In the data rows, 128 means zero.
Some points, each followed by its number:
[127  90 124 167 201 228 199  61   9  84 170 191 240 228 109 117 131 145 143
 157 145  66  93 142 129 129 135 212 134 100 153 144] 0
[ 87  71 127 142 176 212 194  88  19  77 149 136 170 200  70  83 123 148 150
 193 198  87  64 110 133 154 145 191  93  86 123  94] 1
[125  92 104 160 183 208 195  70  17  90 140 158 205 239 108 103 123 157 177
 182 154  78  58 116  95 105 138 216 133  81 107  78] 2
[115  85 106 134 186 255 242  63   0  60 113 162 224 253 109  90 104 171 189
 164 147  74  93 121 119 149 118 198 146 111 106  88] 3
[ 85  48  88 110 159 227 208  82   2  69 128 154 174 207 101  92 122 173 155
 174 177  63  61 101 111 167 145 193 127 105  99  79] 4
[127  95  99 129 149 196 176  40   7 101 140 152 193 250 132 108 144 176 131
 166 178  82  53  60  66 127 135 210 151 123 121  93] 5
[ 92  84 106 150 203 230 180  55   0 104 150 145 194 233  76  68 126 172 179
 181 160  56  70 127 117 124 112 225 112  70 124  82] 6
[121  90 111 142 163 223 217  69   0  99 148 185 226 237  99  82 130 168 155
 160 136  34  53 104 112 139 109 183 107  99 118 101] 7
[107  85 116 132 161 211 194  57   0  97 152 172 198 207  82  79 102 138 140
 166 174  75  87 118  99 117  93 198 131 106 120  97] 8
[ 89  90 131 162 196 220 199  69  12  94 138 184 204 219 100 106 120 126 135
 148 159  88  85 119 111 148 132 230 157 105 116  82] 9
[104  99 127 140 164 190 155  13   0  84 147 179 208 221  77  82  96 131 153
 174 162  65  52  65  78 147 122 200 117  97 129  91] 10
[ 85  92 126 107 140 190 202  46   0 107 148 143 197 229  98 116 131 183 190
 172 176  75  80 120 106 175 147 191 131  71  67  69] 11
[136 108 139 122 133 171 165  36  15 105 129 123 163 205 126  74 136 142 164
 211 157  83 115 154  98 124 163 150 122  95 113 146] 12
[120 105 138 133 166 132 150  57  24 116 134 122 161 203 160 108 126 135 148
 154 175 141 101 118 119 141 142 142 158 112 111 147] 13
[134 116 129 145 186 137 136  83  49 112 153 141 164 219 151 115 139 154 171
 136 171 124  96 113 113 126 179 136 163 151 108 146] 14
[135 181 156 143 138  93 139 119  61 122 146 169 189 221 130 105  90 135 183
 174 142 122 126 114 109 119 141  88 148 154 119 185] 15
[103 141 153 117 110 157 176 164  42  97 163 193 241 255 172  81  65 104  93
 190 164 154  86  97 108 108 115 126 203 189 135 191] 16
[116 169 147 108 123 137 129 129  41 102 166 206 201 252 156 111  95 125 109
 174 151 151  97 122 111 117 106  61 177 195 124 200] 17
[141 203 176 156 126 123 130 143  14  91 160 196 195 201 106  84  84 143 119
 162 147 125  88 118 128 153 142 102 196 197  97 197] 18
[139 168 129 118 101 107 138 145  42  81 142 165 173 220 152  69  70 129 172
 176 153 146  74  97 136 134 126  64 199 222  87 168] 19
[108 154 149 131 127  99 144 171  64  77 165 153 185 192 159  72  74 135 146
 187 146 174 133 109 154 154 118  23 187 222 115 150] 20
[124 144 157 145 160 123 176 164  93 112 171 123 100  63 165 133 106 120  93
 157 104 159 149 131 112  94  59  16 174 151 127 161] 21
[135 145 169 123  70  30 100 191 125 153 184 122   0  48 142 102  67  82  52
 151  94 200 180 116 104 116   5  28 129 118 124 184] 22
[141 140 177 141  64   4  81 128  98 145 153 116   0  31 147 149 132 139  38
  56  51 156 143 111 141 148   1  82 142 118 137 173] 23
New points follow, each followed by the numbers of its three nearest points above, nearest first.
[168 134 131 108 147  80 135 110 112 109 134 114 143  87 139 122 115 127 102
 123 108 178 148 111 147 134  48  91 173 113 116 172] 21 13 15
[124  91  84 116 114 151 138 156 188 143 121 121 142  85 112 177 146 126 158
 108  80 116 170 169 130  81 118 133  70  72 131 149] 21 13 14
[104 128 102 110 129 105  45 140 226 170  90 105  16  67  99 144 144 105 158
  89  66 113 179 157 150 141  94 153 114  89 136 109] 23 22 21
[139 158 115 128 137 104 111  91  69 111 172 191 193 193 119 114  90 125 170
 153 158 142 140 118 110 133 125 135 200 182 122 189] 15 18 17
[115 148 144 138  99  81  94 152 242 174  99 113  40  35 119 195 168  98  96
  59  84 130 179 146 147 155 102 128 113 121 149 138] 23 22 21
[113 138 112 123 112 124  96 141 208 171 102 111  23  47  96 201 196 125 131
  72  64 116 165 172 171 155  88  88  49  73 130 127] 23 21 22
[152 138 141 136 149  78 133 139 171 130 145  98 112 125 175 123  99  96  96
 146 144 159 142 136 130 126 129 115 155 175 172 136] 21 15 20
[117 177 129 118 105  83  69 137 205 161  93 110  48  44  88 186 179 101 118
  95 106 132 162 150 151 128 106 139  72  77 118 117] 23 22 21
[140 121 135 108 139  99 150 153 131  71 124 101 108  95 143  81 122 130 121
 150 147 161 110 128 110 108 129  42 130 131 124 118] 21 20 13
[ 96 134 103  89  77 124  84 122 218 185 101 101  71  65  66 191 186 117 172
  92  63 119 146 138 155 127 117 148  33  57 134 102] 23 21 22
[151 156 187 134 113  98 155 144 108 107 129  90  87  88 157  86 105 136  97
 132  93 123 102 130 129 146 161 111 163 129  94 130] 21 13 15
[117 103 166 147 132 103 152 168 177 146 126 124 104  60 134 123 101  61  40
 139  99 116 118 130 109 130 133 104 145 151 167 180] 21 22 23
[ 86 139 133 125 114 136 104 145 179 164 129 146 145  95 116 150 148 132 140
 116 106 135 173 115 113  96 110 113  90 116 157 107] 21 15 14
[151 146 165 125 131 110 178 176 150 125 118 101 110  92 160  93 121 124  73
 147 114 148  99 115 120 126 112  63 161 105 103 150] 21 20 15
[152 179 125 149 123  99  66 119 213 183 108 112  60  56 120 212 188 131 141
  77 102 152 185 132 131 127  96 143  61  94 169 146] 23 21 22
[119 126 181 157 157  96 142 163 150 113 131  87 114 128 168 135 146 140  95
 134 116 149 126 143 129 136 139 110 165 118 136 165] 21 13 14
[156 161 123 130  91  39 125 132 159 129 147 133  89  87 126 183 132 150 112
  73 104 166 142 131 160 172  77 131 137 136 145 174] 23 21 22
[181 159 140 153  96  44 112 135 166 132 104 126  50  36  89 151 112 141  88
  66  77 170 153 113 142 152  27  96 124 108 110 185] 23 22 21
[146 133 147  98  95 117 160 142 134 105 121 127 100  83 164 132 135  99  64
 158 128 150 130 121 105 129 104  73 152 143 134 136] 21 22 20
[136 132 170 143 143  78 125 149 174 120 124  94 109  81 133 141 119  99  77
  87  87 124 110 119 116 114  93  94 164 161 163 142] 21 23 22
[131 153  98 153 106  93  95 133 223 175  93 107  80  75 115 195 166 106 120
  22  66 181 173 126 149 118 107 129  52 107 139  90] 23 21 22
[130 152 165 110 126 140 156 115  98  95 163 134 137 142 169  91 103  89  70
 147 103 129 134 146 122 123 116  35 137 143 159 157] 21 20 15
[139 120  98 134 103 126 116 160 182 116  97 109 120  89 103 150 139 110 116
 123 131 153 149 114 114 130 148 129  79  99 124 125] 21 13 14
[136 114 117  93 143 136 169 133 160 119 140  71  88  83 138 109 111 135 137
 119 110 135 142 140 120 108 108 100 157 130 129 100] 21 13 14
[153 129 126 130 139  95 169 144 179 124 121  85  81  92 177 124 140 126 115
 107 112 154 114 131 129 116 106  87 161 140 119 110] 21 13 14
[116 115 100 126 103  94 104 139 159 121  83 103 130  90 133 161 149 122 119
 103 104 129 176 158 144  91 113 115 121 150 123  76] 21 13 14
[126 112 140 154 138 101 174 184 118  88 117 120 103  79 152 119 130 121  87
 151 101 114  89 125 112 120 124  90 152 153 111 103] 21 20 13
[137 141 131 146 125 168 112 157 198 171  83  77  94  83 128 126 144 115 110
 108 138 159 159 120 110 105 147 119  83 105 134 108] 21 13 14
[102 107 126  97 143 232 145 135 118 124  98 108 118 160 134  71 125 134 138
 108 135  74  89 140 154 113 179 192 103 130 152  62] 1 14 4
[120  90 143 149 139 202 118 137 151 158 102 141 115 127 118  72 139 167 167
 107 136  81 104 110 132  97 160 156  93 113 159  79] 14 13 1
[139 116 109 125 123 101 125 122 185 131 130  88 106  81 131 162 115 134 146
 104  99 130 139 127 160 164 106 118  95 100 142 138] 21 13 23
[147 104 123 140 123  99 168 154 192 139 141 101 110  83 145 158 127 120 104
  91  98 146 141 126 147 133  78  80 119 124 130 109] 21 23 22
[ 96  84 149 125 142 225 152 108 125 163 129 121 138 159 129  63 106 127 123
 109 124  91  96  99 127 114 181 161  67 109 148  43] 1 8 13
[117 117 161 106 106  97 151 177 136 142 127  97 107 107 150 103 111  82  38
 154  90 134 118 134 107 133  99  28 154 115 132 137] 21 22 20
[129 145 100  98 123  63  82 153 218 138 108  78  18  42 109 174 148 106 103
  48  78 143 168 154 151 144  75 135 150 116 104 138] 23 22 21
[158 115 101 112 124 101 144 140 198 127 135 123 149 100 148 168  97 116 104
  88 112 157 162 136 146 113  77 118 113 134 125 136] 21 15 13
[112 112 155 139 135 189 113  99  96 134 111 144 167 183 161 128 184 163 121
 119 157  88  80 117 131 122 208 228 102 100 115  65] 14 13 9
[142 139 112 136 123 137 101 178 199 184 140 117 115  84 128 169 157 121 121
 112 121 134 141 114 120 126 158 131  80 100 135 139] 21 14 15
[144 131 151 127 108  69 148 160 150 121 129 130 121  93 137 111 131 119  66
 125  87 124 117 144 127 109 118  78 120 122 124 141] 21 22 15
[143 160 139 139 145 101 123  75  57 143 173 166 217 213 122 119 100 146 177
 149 184 155 124 115 135 139 132 122 166 171 142 180] 15 14 13
